Each row is where one point has got to under a steady rotation. How many steps took it there?
The counts run from 0 to 115.
[-20   9 -54  -5 -28  26 -16  35   8  -3 -11  59  -8 -25  -3   9  13 -28
 -11  -5 -12  13 -26 -37   4 -32 -22  -5  12  -6 -30 -23 -21  26  -4 -14
 -16  15  30]  30
[-22  -5 -18 -21 -20   3 -20 -31  19   2  -1   6  28 -49  25  23  20 -30
  24 -35   2  -8 -46 -10  -2  -7 -16  -2   0 -15   6  56 -12  36 -31   0
   0   6   6]  8
[-31   0   0  27 -25  28   0 -38  11   3 -20  -7 -17 -27   1  12  11  34
 -26  24  -2  -4 -38 -15 -32  14  -8 -34  17 -21  10 -21 -27 -45 -34 -27
  -4   9  30]  54
[ 26  78 -19   7 -26  -8  -8  11  15  27 -45  15 -25  32   0 -13  -5   3
  -3  23  23   5 -21   9 -29  -6   5  -4 -23 -19 -36 -16  15 -12  19 -36
   3 -23  36]  21
[ 28  66 -15  29  -4 -24   1   6   1  26 -38  22  -9  32   6 -14 -18 -11
   8  12  23 -17  -5   9 -36   0  12  -8 -21 -10 -17 -25  13   9 -19 -36
   5 -36  37]  20
[-23   4 -14  23 -18  24 -44  45  18 -22  35  44 -27 -64 -14  22   6  12
  12 -15 -18  -8 -15  -7   4 -38 -19 -18  23 -15  -1 -14 -17 -27  16  -6
 -15   2   0]  32
[ -7  51 -19  32  -7   6  16  33 -10  32 -29  39  -1   9  32 -12  -3  -1
   3  10   3  20 -43 -38 -28   4 -14  18  28 -11  -5   1  34  16 -24 -20
 -14  11  35]  59
[  0  20 -42  14  14  -2 -19  18   5 -35  -7  -2  34 -34   7  24  15 -46
  32 -48 -16  14 -40 -27  27 -25   0 -27  22   3  -6  -4 -25  14  -8   5
  15  10  12]  69
[-10   8 -16  34 -10  17 -44 -37   3  20 -40   7  -9  -5 -12  27 -29   2
  12   2  41 -40  -4  17 -34  37  -4   2   4 -18  28  42   6  -5   6  15
 -28 -38  21]  13
[  1  31  -6   9  -8  -7  -9  -7  24 -12 -16 -22 -23 -40  -3 -51 -10  -5
  -8  19 -19  18  -7 -21 -22 -25  -8 -32 -12 -45  23 -52 -28   4  13 -44
   6  26  12]  25
[-20   3   4 -25 -32 -23   5 -55  38  -4 -41 -23  14 -28  -7  -4  12 -19
  -4 -29   2   2 -37  35 -22   3  15 -49 -13 -22 -19  20 -27  10   6  -3
  22  35  19]  46
[-25  -4  -1  -2 -13 -34  -4 -55  41   2 -24 -19  27 -40  -5  -4  -2  -9
  17 -30  -2  -4 -41  30 -23   8   7 -37 -23  -4 -18   6 -33  -7  -4 -10
  24  29   0]  47
[-11   3 -13 -10 -41   9  -5 -50   2 -17  -9 -27 -14 -13  45  26  29 -42
  16 -10  -9 -12 -14  10 -14 -29  -4 -67  -2 -22 -15  50 -15   1 -18   9
 -10   6   3]  76
[-19  15 -43  29   7 -30 -12 -34  11  40 -17  31  -7  -4   3  17 -28  -2
  13  -5  17 -32 -23   3 -41  29  35  17 -35  13 -28 -21 -34   0 -12 -34
   5   3  28]  50
[-10   2 -36  21 -16  19  -3   3  -8 -10 -43  24   3  -9  -4   0  -4 -48
 -19  -9   9 -26 -12  20 -20  -2  -1 -50  36 -12  19  33 -15  18  14  53
 -43  18   9]  105
[-17   3 -28  36  10  11  -4  20  -3  -7  -7  35 -13   2  31 -20  10 -37
   1 -23 -14 -25  11   7  -8  -7  13 -45  27 -24  -5  46  51  14  20  24
 -35  18  12]  36
[-39  23  25  50  -9 -23  12  -5   6  34   5  24 -27  -3  50 -32 -13  18
  28  12  -8  -1 -24 -12 -36   4  -2 -14  12 -26  10  -2  31 -29  -9 -40
  -7  21   4]  57
[-21  29 -33  23   3   3   6  -3  12 -11  -7  30 -35   1  23 -38  16 -28
   1  21 -18 -13  -5 -43  -3  -6   8 -13 -13 -52   7  11  34  14  31 -34
 -38  26   7]  96
[-19  -4 -26 -17 -22   4 -26 -33  11  -4 -11  -1 -10  -9  45 -13  12 -45
  17 -27 -16   3 -16 -29   3  -6  14  -8 -11 -29  -5  76  27  40  14   3
 -18  27   4]  6
[  1  36  -7  35  13  14 -29  18  31 -14  15  -9 -25 -40 -24  -6  24  23
   0   5 -11  -4 -17 -33  -3 -13  -4 -13 -12 -40  10 -17  -3 -32   5 -65
   7 -15  18]  93
[  8  18 -28  55   6 -12 -48  -4  14 -18  27   4 -38 -17  12  36   1 -33
  40 -26  -8 -26   0 -14  -6 -17  35 -17 -13  -1  -1  29 -25 -26  42   7
  -3 -24 -17]  72
[ -8  -2 -25  48  12  33 -40  42  14 -19  36  21 -28 -61  -8   2  -3  16
   3 -18 -17 -27   7 -24  -7 -23  -4 -22  37 -16  23  -4  -7 -29  19   4
 -10   4  -7]  33
[  7  21 -44  25   5 -17 -21  19   6 -42  10   6  13 -33  11  39  14 -35
  40 -49 -13  -8 -35 -23   9 -35  15 -33  -7  20   0  -7 -38   6   9  -1
   3  -5  10]  70
[ -9  26 -52   7  14   3 -12  11  19  26  -4  44 -13 -32  19 -33 -28 -35
  28  12 -11   9 -28 -32   0  -2 -22  25   5 -31 -25 -21  22  11   9  -6
 -15  36   7]  28
[ -3  50   3  16 -44   9 -10  41   3  -2 -14  25  -8   2  -6  -8  26  29
  -8 -17  11  39 -51 -24 -20 -36 -27 -23  25  -1   5  -6   5  16  11 -20
 -12   0  31]  61
[ 40  35 -19   6 -24  25 -13 -10  37  31 -37 -37  -8  -3  -4  20  22  -8
  -8 -10   9   3 -23  31 -17   0  32 -26  10 -14 -40  37 -14 -44 -20   8
  17   1  27]  113
[ -5  10  17  -6 -37   9  -6 -50  13   1   8 -30  -3 -43  59  10  13 -25
  34 -19  -6 -14 -24  25 -26 -30 -16 -49  -2 -18  -9  44 -12  -5 -28   2
  -3  -1 -10]  77
[-21   4 -22  22  -8  30 -18 -50  -4   0 -60  -1  13   5  -9  21 -20   1
 -12   0  30 -31  -6  14 -31  23  -7 -23   7 -29  22  28  10   1 -13  15
 -29 -20  38]  14
[-17  15 -19  14   6  16  13  25   2  -8 -10  23  11  -7  39   2  17 -34
  13 -37  -7 -22 -18  14   0 -10   5 -35  49 -27 -26  58  56   2  -2  21
 -23  18  11]  37
[  6  11   0 -12 -40  34 -38 -19  26  37 -53  -2   6 -33 -20  11 -21  31
 -10  -8  34   8 -19  35 -38   0 -21 -11  17 -25   3  21  -6  -4 -11  12
   4 -19  35]  83
[ 36  37 -21  22 -23   8  -8   4  25  29 -34 -11 -10  28   5  21   0 -10
   1 -17  13 -13  -4  29 -31  -9  39 -19   2   6 -56  33  -2 -36   8  20
   9 -10  17]  112
[-19  31  37  28   5 -27   3 -30  17  -9 -11 -14  22 -16  21 -12 -11  11
  29 -17  16 -14 -34  42 -28  -5 -21 -58   4 -24   5 -16   9 -18 -35 -30
  11 -18  19]  17
[  9  52  17  41  25 -21   3 -19  11   4 -13 -10  27 -15  17 -10 -24  16
  36  -5  16 -23 -24  27 -29   9 -20 -33 -12 -19  10 -28   8 -10 -39 -42
  21 -25  20]  18
[ -8  13 -28  14  14  -6 -26  -1  13 -24 -28  28   7   0   9 -23  -8 -49
  30 -39   6  26 -33 -27  28   3   1 -16  23 -15 -12  19  41  13  35  24
   2  27  13]  67
[ -2  21 -33  40  -4   5 -31  25  15   8   3  28 -10 -33 -14   5 -12 -21
  22   3  11 -32  -7   8 -18  22  -2   4  17  -8  31  33 -10   0  47  32
 -31   5 -19]  103
[  8  28  -1 -18 -58  21 -40 -14  16  45 -30  17 -10  -8   0  12 -19  18
  -4  -3  35  -6 -18  29 -44  -8  -8   7   6  -8 -10  39   8   3   7  17
 -14 -27  26]  82
[-20  45   3  37   1   0   9  13   2  48   1  28  -6   0  48 -29 -20  10
  22  15  -5  10 -38 -26 -33  16 -13  12  13 -24  -2   1  46  -6 -15 -30
 -17  16  15]  58
[  4  33 -12  21   5   4  20  49  17 -11  12 -17  50 -38  27  15  39 -11
  20 -49 -12 -20 -30  22 -16 -24  23 -28   8   2  -1  43  -8  24 -33   7
  -1 -10   8]  39
[ -6  14 -13   7  11  24  15  37  12  -8  -5   4  40 -29  32  11  31 -23
  30 -38  -5 -19 -32  25  -1 -12   0 -40  42 -20 -22  50  28  18 -30  14
  -9  -1  11]  38
[ 32  37  -9  26 -10  -9 -25  20  30  24   2  -7   0 -11  -8  -4   5  -3
  18 -37   2 -27   0  39 -35   3  27  -6 -16   2   7  64  -4   4  44  16
   3 -14 -13]  42
[ 21  41 -14  -1 -19  28 -13  -8  35  -9 -32 -33 -15 -28 -29 -37   6   6
 -19  28 -11  28 -28 -18 -16 -14 -16 -27  -6 -51  18 -35 -27 -11  -3 -39
   5  25  21]  24
[-27   6 -20   9 -26 -22 -28 -14  -4 -10   7  19  12 -50  10  33  -4   1
  23 -39   9 -38 -13   0 -46 -20  -7 -13 -39  17  31  20 -42  35  -8 -16
  -9 -28  -1]  10
[  0   5 -32   0 -31  33  -8 -40   3 -20 -27 -19 -29   1  39  24  28 -46
   5  -2  -2 -20   2  -3  -9 -16  20 -42  12 -23  -6  52 -10  -6 -10  18
 -21  -3  14]  75
